In the rows, zero is written as 128.
Turns in one plane each, and the order they were made in; the first pair answered
kalof:
[ 91 140 146 122 124 166 121 132]  ->  [ 86 118 136 123 142 160 136 138]
[ 91 187 134 142  60  98 126  94]  ->  [ 62 173  98 122  71 132 105 105]
[153 117 158 143 138 130 151 121]  ->  [156 138 163 136 119 139 129 119]
[127  93  94 135  96 134 122  96]  ->  [131  86  97 138 101 123 133  94]
Pezos:
[154  90 195 173 157 130 155 126]  ->  [144 115 189 165 174  96 148 159]
[181 135 147 146 122 114 119 134]  ->  [179 129 157 149 119 126 124 124]
[154 116 127 156 138  88 140 122]  ->  [158 110 128 157 133  97 140 115]
kiv:
[167 105 124 121 154  96 121 135]  ->  [167 118 100 110 133 115  94 126]
[114 141  87 108 142 113 111 163]  ->  [ 95 141  84 110 111 132 110 143]
[ 91 122 141 120 118 176  98 109]  ->  [ 85 110 168 136 130 162 130 111]
Then:
Between the rows of a pair lie two turns.
[126 131 143 173  87  96 156  92]  ->  [109 167 144 155  74 107 124 109]	Pezos, kalof
[137  82 129 132 136 136 160  91]  ->  [141  87 145 129 161 121 165 117]	kiv, Pezos
[118 100 125 133 118 175 140 114]  ->  [ 89 137 135 124 144 125 139 165]	Pezos, Pezos
[118 104 141 120 154 162 127 143]  ->  [124 120 120 112 162 140 117 159]	Pezos, Pezos
[150 170 120 128 109  99 135 150]  ->  [131 168 121 134  80 119 136 128]	kiv, kiv
[160 122 127 106 150 164 123 133]  ->  [155 118 116 106 142 168 123 129]	kalof, kiv
[145 107  95 129  92 106 121  83]  ->  [134  91 154 143 121  95 161  93]	Pezos, kiv
[ 91  89 160 116 108 157 152  95]  ->  [ 73 121 173 114 134 107 159 141]	kalof, Pezos
[123 166 151 122 131 120 107 149]  ->  [ 94 150 135 117 120 144 101 141]	kalof, kiv
[126 123 138 120 154 130 130 154]  ->  [129 120 124 119 157 127 127 151]	kiv, kalof
[148 126 125 136 136 104 145 123]  ->  [154 141 113 125 128 114 119 125]	kiv, kalof
[144 123  93 138  97 139 107 114]  ->  [125 102 151 156 114 139 151 113]	Pezos, kiv
[ 89 105 126 128 125 153 119 117]  ->  [108 105 158 142 138 124 147 118]	kiv, kalof
[139  94  80 143 130 132 129 105]  ->  [146  99 108 158 123 113 148  93]	kiv, kalof
[ 99 116 109 113  84 196  95  85]  ->  [ 36 157 150 111 119 149 115 151]	Pezos, Pezos
[160  89 102 141  96 152 144  66]  ->  [120  90 173 155 126 122 195 100]	kiv, Pezos
[155 126 101 156 101 109 132  90]  ->  [137 129  82 143  96 136 111  92]	kalof, kalof
[144 121 161 128 145 117 142 131]  ->  [152 137 124 110 134 138 101 133]	kiv, kiv
[136 114 192 141 150 108 165 117]  ->  [161 155 129 110 167  88 104 157]	Pezos, kiv
[105 161  99 144  87 112 129 129]  ->  [ 94 158 114 148  88 115 138 130]	kiv, kalof
[ 98 139 135 128 154 153 120 146]  ->  [110 133 126 129 167 140 123 154]	kalof, kiv
[109  91  91 125 119 193 112 116]  ->  [128  59 102 142 162 148 159 128]	kalof, kiv
[130 149 118 129 145 107 116 151]  ->  [106 148 112 131 109 132 113 123]	kiv, kiv
[112 121 137 122 114 172 115 109]  ->  [123 109 167 133 154 136 147 131]	kiv, kiv
[123  96 135 137 147 166 138 127]  ->  [137 102 126 126 163 156 126 143]	kiv, kiv
[102 156 138 138 130 102 131 165]  ->  [160 133  88 136 110 128 106 124]	Pezos, Pezos
[151 139 126 134 107 133 139  95]  ->  [148 147 134 130 105 143 132 100]	kiv, kalof
[182 106  86 122 151 123  94  99]  ->  [114  87 182 142 148 159 147  95]	Pezos, Pezos
[ 83 112 185 145  98 174 144 107]  ->  [148 121 182 125 190 112 133 174]	kiv, kiv
[152 123 150 124 126 160 127 109]  ->  [142 112 147 126 131 163 132 111]	kalof, kiv
[114 156 152 155 125  76 166 123]  ->  [119 187 160 143 109  87 135 128]	kalof, kiv
[175 133  88 131 147  92 134 163]  ->  [158 126  55 124 123 117 122 147]	kiv, kalof
[129  91 118 123 130 218  91  99]  ->  [126  62 160 152 141 191 152  92]	kiv, kalof
[142  92  84 126 134 150 124 108]  ->  [101  87 130 139 132 152 154 111]	kiv, Pezos
[121  96 155 112 152 191 123 137]  ->  [112 130 137  99 175 146 110 181]	Pezos, Pezos
[177 146 114 138 128  85 155  90]  ->  [175 169  94 121 110 111 110  91]	kiv, kalof
[117 148 144 125 114 151 111 135]  ->  [ 97 124 138 127 129 155 128 140]	kalof, kiv
[147  88 101 125 115 187 119  89]  ->  [119  86 176 135 164 156 168 131]	Pezos, kiv
[118  75 134 114 140 165 185 109]  ->  [157 127 181 126 100 145 173  93]	kalof, kalof
[179 121 113 113 177 156  86 162]  ->  [163 101 126 122 138 204  96 117]	Pezos, kiv
[111 125 124 160 107 115 150 103]  ->  [133 156 146 155 106 104 137 112]	kiv, kalof
[ 87  98 134 139 126 149 148 116]  ->  [126 118 169 144 140 112 159 125]	kiv, kalof
[203 130 118 111 134 130  96 112]  ->  [161 119 107 113  98 170  95  88]	kalof, kiv
[162 132 143 141 125 110 134 109]  ->  [161 146 126 126 116 129 103 114]	kiv, kalof
[152 110 105 121 126 115 119 136]  ->  [132 106 110 130  98 131 127 115]	kiv, kiv
[152  88 138 124 180 159 125 160]  ->  [161  85 125 129 178 146 129 156]	kiv, kalof
[100 115 127 117 117 118 134 114]  ->  [105 125 115 115 122 105 124 124]	Pezos, Pezos
[160 153 118 131  97  95 122  99]  ->  [146 141 141 141  88 110 137  87]	kiv, Pezos
[139 141 171 143 154  92 152 141]  ->  [154 168 133 116 153 107  98 156]	kiv, kalof
[114 112 128 131 123 125 146 115]  ->  [135 117 122 121 146 112 134 136]	kiv, kiv
[140 173 128 113 127 114 122 137]  ->  [136 167 121 113 104 136 116 114]	kiv, Pezos
[145 133 119 139 124 115 131 118]  ->  [137 137 107 131 118 131 116 119]	kalof, kalof
[190 135 151 131  91 113 121  92]  ->  [183 132 183 133 116 105 140 112]	Pezos, kiv
[134 147 120 162 102 114 145  97]  ->  [134 148 139 163 125  96 159 114]	Pezos, kiv
[125 158 106 126 107 101 124 138]  ->  [136 129 114 134  89 136 131 101]	Pezos, Pezos
[ 96 153 113 121  91 127 123 116]  ->  [ 86 145 134 129  96 125 144 117]	kiv, kalof
[ 76  85 111 133 173 113 173 148]  ->  [ 99 108  62 105 175 125 116 162]	kiv, kiv
[179 141 161 129 102 174 109 102]  ->  [138 148 207 138 119 151 142 127]	kiv, Pezos
[118 131 140 133 141 110 142 133]  ->  [117 152 145 124 125 125 121 126]	kalof, kalof
[100 150 149 141  93 104 150 121]  ->  [133 159 137 126 135  79 133 154]	kiv, kiv
[112  63 130 143 146 144 162 104]  ->  [151 126 184 151  98 126 145  86]	kalof, kalof
[139 132  94 120 123 115 117 129]  ->  [116 121 115 131 103 139 132 109]	kiv, Pezos
[120  94 126 130 147 134 159 136]  ->  [135 107  96 113 153 140 125 150]	kiv, kiv
[ 89 142 143 137 113 113 125 147]  ->  [120 146 112 130 125  94 107 153]	kiv, Pezos
[119 111 153 145 125 129 154 113]  ->  [124 138 124 132 143  90 137 147]	Pezos, Pezos
[ 83 107 109 100 160 143 131 172]  ->  [135 127 169 135 146  82 172 152]	kalof, kalof
[132 166 119 117 145  52 136 160]  ->  [121 194 104 106  98  89  95 140]	kalof, kiv
[120 138 149 131 163 108 152 151]  ->  [125 159 102 111 137 137  99 146]	kiv, kiv
[115 161  69 125 145 106  85 160]  ->  [110 117  86 148  86 162 114  80]	Pezos, kiv
[158 107 132 133 137 117 155 108]  ->  [178 132 128 122 129 119 127 113]	kiv, kalof
[132 147 147 139  68 136 126  89]  ->  [107 174 161 135  92 103 131 130]	Pezos, Pezos
[142 129 140 142 137  93 129 130]  ->  [141 144 119 127 131 107  99 134]	kiv, kalof
[114 144 179 158 104 120 146 133]  ->  [152 162 149 138 141 101 106 167]	kiv, kiv
[138 149 131 142  95 108 134 110]  ->  [150 148 136 144 112  93 138 121]	kiv, kiv
[ 83 130 101 127 103 103 151 121]  ->  [101 130 114 131 121  80 161 130]	kalof, kiv
[104  84 126 117 150 136 146 126]  ->  [149 105 133 119 164  99 137 137]	kalof, kiv
[124  52  81 137 140 152 132 100]  ->  [ 64  77 135 140 163 125 159 146]	Pezos, Pezos
[127 133 143 130 120 144 132 142]  ->  [137 140 126 127 126 129 121 151]	Pezos, Pezos
[151 132 119 105 143 162  93 142]  ->  [119  96 108 116 138 174 122 127]	kiv, kalof
[124 148 115 127 106 174  86 124]  ->  [107 122 175 157 121 148 155 119]	kiv, kiv
[147 155 115 111 132 135  97 151]  ->  [115 133  96 114 117 159 104 136]	kalof, kiv
[100 145 119 136  63 134 133  91]  ->  [ 97 151 147 145 105  76 166 129]	kiv, Pezos
[183 126  78 129 116  89 122 108]  ->  [153 117  96 147  80 108 144  77]	kiv, kiv
[104 125  91 145 102 104 143 115]  ->  [113 127 110 151 112  87 159 120]	kalof, kiv
[120 141 185 153  99 127 148 104]  ->  [129 173 166 135 134  84 123 155]	Pezos, kiv
[107  91  84 102 179 155 116 157]  ->  [146 100  75 107 186 120 120 157]	kalof, kiv
[144 136  70 100 107 152  78 122]  ->  [ 93  86  83 124  96 164 139  93]	kiv, kalof
[114 108 130 134 154 122 150 147]  ->  [142 124 131 133 154 106 142 149]	kiv, kalof
[132 108 126 158 121 121 168 117]  ->  [166 145 140 152 122 105 146 126]	kiv, kalof
[145 104 141 149 123 123 149 125]  ->  [159 127 152 147 117 122 136 129]	kalof, kiv
[ 81 117 126 159  83 132 154  87]  ->  [ 83 134 145 154 134  76 168 145]	Pezos, kiv
[109  99  99 128 151 120 139 129]  ->  [147 138 145 144 122  93 143 112]	kalof, kalof
[130 102 122 117 138 185 108 119]  ->  [ 91 128 150 117 157 156 122 159]	Pezos, Pezos
[156  93 116 132 192  95 167 152]  ->  [145 121  49 103 131 153  93 125]	kiv, kiv
[161 153 127 111 158 114  87 155]  ->  [150 132 116 110 173 116  97 159]	kalof, kalof
[129 143  91 107 121 174  69 122]  ->  [ 95 107 158 140 109 192 129  93]	Pezos, kiv
[129 109 154 146 105 143 163 106]  ->  [103 144 171 139 112 126 155 136]	kalof, Pezos
[126 105 109 103 168 173 111 149]  ->  [122  78 114 125 169 157 152 134]	kiv, kalof
[121 130 118 124 134 126 121 140]  ->  [129 131 127 128 136 114 130 137]	kalof, kalof
[118 124 102 127 141  91 146 136]  ->  [136 148 107 125 129  87 130 133]	kalof, kiv
[114 133 141 116 122 153 116 139]  ->  [115 129 155 121 130 146 133 141]	kiv, kiv
[149  85 110 112 126 133 121 111]  ->  [138  79 141 117 144 130 139 124]	Pezos, kiv
[141 153 109 119 108  92 126 122]  ->  [124 148 121 130  93 102 141 107]	kiv, kiv
[148 131 138 138 110  98 146 103]  ->  [124 143 112 114  96 143 105 112]	kalof, kalof
[116  96 137 129 167 126 151 150]  ->  [149 149 179 138 128 115 134 132]	kalof, kalof
[158 143 126 135 116 123 119 113]  ->  [147 140 138 143 110 124 130 105]	kiv, kiv
[135 129 183 153 112 131 166 100]  ->  [173 144 161 139 159  92 149 139]	kiv, Pezos
[113 131 163 155 105 121 156 106]  ->  [152 144 140 143 146  82 142 142]	kiv, Pezos
[122 158 121  86 155 134  98 156]  ->  [ 82 146 141 106 107 163 123 116]	kiv, kiv
[161 144 123 126 112 140 103 123]  ->  [140 106  95 122 139 146 116 135]	kalof, kalof
[134 118 117 133 128 105 108 136]  ->  [127 111 121 136 109 126 109 119]	kiv, Pezos
[142 122 171 122 145 133 150 135]  ->  [157 134 154 108 147 138 119 148]	kiv, kalof
[185 149 165 120 149  97 127 144]  ->  [151 157 128  92 139 154  76 152]	kalof, kalof
[151 157 116 152 111  89 137 157]  ->  [169 127 119 162  90 130 142 112]	Pezos, Pezos
[173 140  82 122 124 116  95 123]  ->  [123 119 119 150  79 138 140  81]	kiv, kiv
[178 119 164 138 124 135 138  91]  ->  [165 129 170 134 113 153 129  90]	kalof, kiv
[141 117 126 118 143 126 125 132]  ->  [149 128 136 120 134 120 120 127]	kalof, kalof
[161 148 171 154 109  85 135 114]  ->  [184 146 152 145 110  96 115 109]	kiv, Pezos
[174 167  99 127 151  92 107 150]  ->  [158 162  82 117 155 108  95 155]	kalof, kalof
[130 123 139 132 136 108 150 144]  ->  [135 137 107 116 126 123 115 146]	kiv, kiv
[113  99 120 121 157 126  93 165]  ->  [146 110 158 143 149  86 120 156]	kalof, kalof
[ 92 106 120 125 133 152 137 140]  ->  [124 118 157 144 127 114 163 127]	kalof, kalof
[112 112 123 120 154 137 128 139]  ->  [133 122 117 121 159 119 122 142]	kalof, kiv
[131 166 149 129  95 111 117 133]  ->  [146 159 136 130  88 122 111 116]	Pezos, Pezos
[158 130 108  85 162 181  63 155]  ->  [126 107 164  98 151 218  98 134]	Pezos, Pezos
[148  96 118 130 155 131 146 104]  ->  [119 107 141 129 168 119 159 127]	Pezos, Pezos
[157 128  85 131 132 104 115 135]  ->  [154  98 110 143 113 140 133  99]	Pezos, kiv
[116 142 133 165 159 117 151 119]  ->  [137 162 129 155 160 111 127 128]	kiv, kalof
[165 164 164 107 121 189  75 123]  ->  [110 118 143 106 126 221  95 118]	kiv, kalof
[147 142 117 132 130 110 121 137]  ->  [147 119 133 141 117 140 131 111]	Pezos, Pezos
[159 138 110 143  98  86 141 103]  ->  [141 139 127 139  75 132 129  85]	kalof, Pezos
[ 85 134  82 121 120 112 121 160]  ->  [ 82 117  99 139 118  95 155 146]	kiv, kalof
[131 117  88 127 136 118 129 128]  ->  [131 114  96 135 123 110 145 115]	kiv, kalof
[108 158 107 111 110 125  92 149]  ->  [ 75 122 103 122 109 136 124 140]	kiv, kalof
[101 173 117 145  73  99 131 116]  ->  [ 74 148 129 151  86 106 154 119]	kalof, kiv
[ 94 102 146 150 140 139 163 152]  ->  [137 125 159 148 152 105 154 162]	kiv, kalof
[141 132  82 130 127  73 134 133]  ->  [139  92 115 150 101 129 154  83]	Pezos, Pezos
[109 119 101 149 110 139 146 124]  ->  [126 115 115 149 144 113 158 146]	kiv, kiv
[135 110 107 120 150 111 137 146]  ->  [143 112 100 123 143 105 138 139]	kiv, kalof
[129  99 116 150 127 164 120 103]  ->  [ 88 126 145 147 151 129 136 145]	Pezos, Pezos
[102 150 123 115 109 137 117 136]  ->  [100 136 150 128 124 122 148 136]	kiv, kiv
[140 162 188 120 108 171 108 113]  ->  [ 97 127 180 117 122 193 127 117]	kalof, kiv
[109 168 164 119 117 140  90 141]  ->  [ 77 143 148 117 126 156 100 143]	kiv, kalof
[169 133  96 116 146 117 117 139]  ->  [143 115  78 117 132 139 121 125]	kiv, kalof
[156 134 159 121 137 125 114 127]  ->  [143 130 134 106 133 146  92 128]	kiv, kalof
[156 107 164 135 163 127 154 138]  ->  [165 133 107 110 139 156  91 138]	kiv, kiv
[173 132  95 136  81 114 113  85]  ->  [144 106  59 121 100 138 107  98]	kalof, kalof
[109 140 132 134 172 105 153 155]  ->  [127 180 156 133 139 109 129 143]	kalof, kalof
[142 132  86 107 141 153  84 153]  ->  [106  85  83 126 137 161 132 129]	kiv, kalof
[106  98 124 109 157 137 135 155]  ->  [ 99 104 109 103 143 153 117 148]	kiv, kiv
[153 112 160 122 157 146 118 148]  ->  [147 115 149 115 144 164 101 142]	kiv, Pezos
[129 129  82 120 153 145  95 141]  ->  [114  99 111 138 127 176 122  99]	Pezos, kiv
[122 142 132 121 145 130 126 149]  ->  [146 128 114 123 133 146 118 130]	Pezos, Pezos
[114 120 114 123 170 110 153 125]  ->  [141 168 150 128 131 105 137 109]	kalof, kalof
[133 183 126 137 112  82 115 133]  ->  [ 91 176 117 135  87 122 109 118]	kalof, kiv
[126 175 166 123 100 169  96 118]  ->  [129 158 205 139 127 140 139 128]	kiv, kiv
[131 109 162 137 108 166 125  93]  ->  [142 120 182 135 120 155 125 105]	kiv, kalof
[112 128 110 141 108 134 133 121]  ->  [113 117 120 146 123 120 150 125]	kalof, kiv
[155 165 158 130 152 109 139 158]  ->  [139 179 119 117 108 149  98 135]	kiv, kiv
[159 147 123 127 135 108 119 138]  ->  [144 144 105 117 137 126 104 143]	kalof, kalof
[135 109 117 110 122 171 110  97]  ->  [129  83 122 119 144 153 140  99]	kalof, kiv
[172 125 177 143 138 140 148 146]  ->  [180 138 156 135 146 117 139 163]	Pezos, Pezos
[134 102 145 119 173 134 147 141]  ->  [168 133 139 113 166 125 116 144]	kalof, kiv
[162  74  78 121 139  80 140 164]  ->  [132  85  52 121  78 126 115 125]	kiv, kiv
[158 145 101 115 118 134  91 122]  ->  [109 135 143 132  93 155 124 101]	kiv, Pezos
[113 130  55 127 110 109 127 126]  ->  [104  95  97 150 101 125 164  99]	Pezos, kiv
[ 92 106 124 135 155 137 155 152]  ->  [109 118  97 119 159 138 124 163]	kiv, kiv
[148 132 171 128 109 123 119 132]  ->  [126 131 166 123 102 147 112 130]	kalof, kiv
[131 168 124 122 141  83  90 170]  ->  [173 113 115 137  97 154  90  89]	Pezos, Pezos
[119  29 113 146  97 207 156  69]  ->  [179  25 136 142 202 131 178 140]	kiv, kiv
[163 136 158 126 170 100 148 158]  ->  [192 130 113 112 138 150 102 124]	kiv, Pezos
[123 115  94 124 139 130 117 150]  ->  [102 109 107 136 117 145 134 129]	kiv, kiv
[108 156 168 129 176 135 119 140]  ->  [105 149 144 118 185 140 109 147]	kiv, kalof
[149 147 126 145 152  51 158 157]  ->  [182 142  63 133 109  92 111 115]	Pezos, kiv
[103 114 115 128 114 144 119 107]  ->  [ 85 129 123 127 128 126 124 133]	Pezos, Pezos
[111  91 118 123 133 129 142 103]  ->  [ 98 108 123 118 146 104 143 129]	Pezos, Pezos
[161  87 137 151 116 158 144  92]  ->  [105 130 172 147 149 105 160 157]	Pezos, Pezos
[168 151 182 139  90 139 115 100]  ->  [120 132 185 136  89 174 121  99]	kalof, kiv
[136 100 146 136 153 137 159 137]  ->  [169 131 148 130 153 124 133 146]	kalof, kiv
[124 128 106 105 134 147 115 134]  ->  [109 105 116 116 136 140 144 122]	kiv, kalof
[117 120 138 120 163 147 136 153]  ->  [142 131 129 116 164 135 123 156]	kalof, kiv
[115 139 162 119 107 158 124 144]  ->  [103 105 142 119 135 156 144 153]	kalof, kalof
[145 126 170 140 114 131 129 114]  ->  [148 141 160 126 117 143 103 128]	kiv, kalof
[151 133 154 145 112 138 135 104]  ->  [125 125 120 126 115 173 112 115]	kalof, kalof
[ 90 151 114 138  76 120 119 118]  ->  [104 135 154 151 122  79 159 143]	kiv, kiv
[147 137 117 113 141 122  91 124]  ->  [137 116 137 125 121 149 110  94]	Pezos, kiv
[154 155 104 118  91 128  99 118]  ->  [113 128 101 124  83 154 118 105]	kiv, kalof
[150 159 111 136  79 107 123  88]  ->  [151 145 143 152 102  84 158  96]	kiv, kiv
[ 76 176 114 135  74 107 124 134]  ->  [ 56 133  86 134 111 106 145 148]	kalof, kalof
[150 102 146 117 136 132 149 127]  ->  [155 105 141 111 141 134 139 136]	kiv, Pezos
[123 182 158 139 115 127 124 139]  ->  [128 184 137 139 100 128 115 128]	Pezos, kiv
[111 190 146 127  95  97 107 136]  ->  [149 169 116 128  73 123  93  98]	Pezos, Pezos
[ 80 171 156 117 108 163 108 142]  ->  [117 182 107 102 109 144  78 145]	Pezos, Pezos
[ 96 126  87 105 161 131 111 167]  ->  [140 102  71 119 164 104 131 146]	kalof, Pezos
[132  93 154 118 174 146 148 145]  ->  [138 115 110  97 155 171  97 146]	kiv, kiv
[200 177 163 145 108  91 122 109]  ->  [163 182 111 111  93 156  64 118]	kiv, kalof
[153 137 151 132  94 147 120  93]  ->  [102 133 159 123 106 169 122 114]	kalof, Pezos
[104 143 160 126 152 113 145 176]  ->  [116 147 136 112 159 113 122 185]	kiv, kalof
[156 128 147 125 124 108 108 135]  ->  [136 133 137 121 103 137  95 126]	kalof, kiv
[105 157 146 143 126 133 118 160]  ->  [149 151 102 139 118 137  93 140]	Pezos, Pezos
[101 143 170 125 132 140 134 134]  ->  [120 152 154 114 153 131 112 151]	kiv, kiv
[141  96 101 138 141 121 153 114]  ->  [141  99 109 135 156 118 153 127]	Pezos, kiv
[139 109 121 136 137 133 139 123]  ->  [122 115 134 138 142 123 144 135]	Pezos, Pezos
[ 67 131 151 133 120 141 151 146]  ->  [120 148  74 116 128 104 107 155]	Pezos, Pezos
[127 160 123 168 104  72 128 127]  ->  [121 175 109 152  96  96  97 131]	kiv, kalof
[154 179  86 130 119  60 113 150]  ->  [114 179  75 128  71 109  99 119]	kalof, kiv
[113 110 127 144 127 179 119 117]  ->  [128 102 150 148 164 149 144 138]	kiv, kiv
[140 127 111 107 140 130 130 151]  ->  [119 125 115 114 108 149 133 125]	kiv, kiv
[118 118 119 126 122 151 124 116]  ->  [124 109 137 132 143 133 145 124]	kiv, kiv
[150 103 180 158 155 122 178 114]  ->  [142 166 179 132 104 178 100 109]	kalof, kalof
[112 165 129 107 115 161  86 158]  ->  [ 89 169 141 115 104 152 103 153]	kiv, Pezos
[135 103 117 136 143 124 141 124]  ->  [152 136 141 138 119 121 126 116]	kalof, kalof
[136 123 177 115 140 161 128 116]  ->  [152 130 163 108 155 154 114 128]	kiv, kiv
[134  99  98 123 151 139 138 128]  ->  [112  97 123 128 152 140 152 131]	Pezos, Pezos
[121 179  44 115 104 120  57 139]  ->  [ 50 130 138 172  65 123 169  85]	kiv, kiv
[198 121 136 114 183 114 109 151]  ->  [199 109 115 113 141 167  86 112]	Pezos, kiv
[146  91 174 127 141 138 149 129]  ->  [171 114 130 101 148 144  99 144]	kiv, kiv
[188 135 113 134 148  88 123 146]  ->  [169 136  71 117 125 127  94 135]	kiv, kalof
[140 167 114 154  96  94 115 129]  ->  [101 155 117 155  79 121 121 119]	kalof, kiv
[108 144 109 132 174 100 132 143]  ->  [111 143  95 134 166 102 125 139]	kiv, kalof
[162 143 128 138 133  61 132 139]  ->  [152 158  85 117 113  98  89 135]	kiv, kalof
[126 147 102 134 118  83 121 140]  ->  [119 150  94 127 115  92 109 142]	kalof, kalof
[124 141  68 105 122 146  88 146]  ->  [104 103  58 118 126 146 121 130]	kalof, kiv
[108 121 152 162 132 106 155 105]  ->  [150 126 119 149 160  84 131 125]	kiv, Pezos
[125 127 103 117 125 111 128 141]  ->  [135 134 116 121 121 101 134 137]	kalof, kalof
[110  92 102 140 119  86 142 140]  ->  [133 138 135 143  84  81 123 128]	kalof, kalof
[ 66 134 141 110 125 170 132 141]  ->  [ 85 111 158 135 147 124 181 136]	kalof, kalof
[119 115 153 121 154 154 148 145]  ->  [136 133 174 125 139 144 142 138]	kalof, kalof
[158 145  58 138 145 102  74 147]  ->  [128  85 138 168 105 189 121  79]	Pezos, Pezos
[143 107 124 142 143 127 122 127]  ->  [153 124 136 143 129 126 110 121]	kalof, kalof
[140 177 131 116 114 112  94 145]  ->  [108 130  89 108 154 127 110 161]	kalof, kalof
[ 87 143 108 147 109  50 181  77]  ->  [126 193 129 136 104  38 144  91]	kiv, kalof
[134 111 125 134 148 105 143 124]  ->  [147 106 111 129 138 126 126 115]	kiv, Pezos
[119 128  88 132 117 116 127 124]  ->  [114 124 104 143 109 112 144 113]	kiv, kalof
[145 114 128 136 136  97 164 124]  ->  [155 132  86 117 128 112 115 129]	kiv, kiv
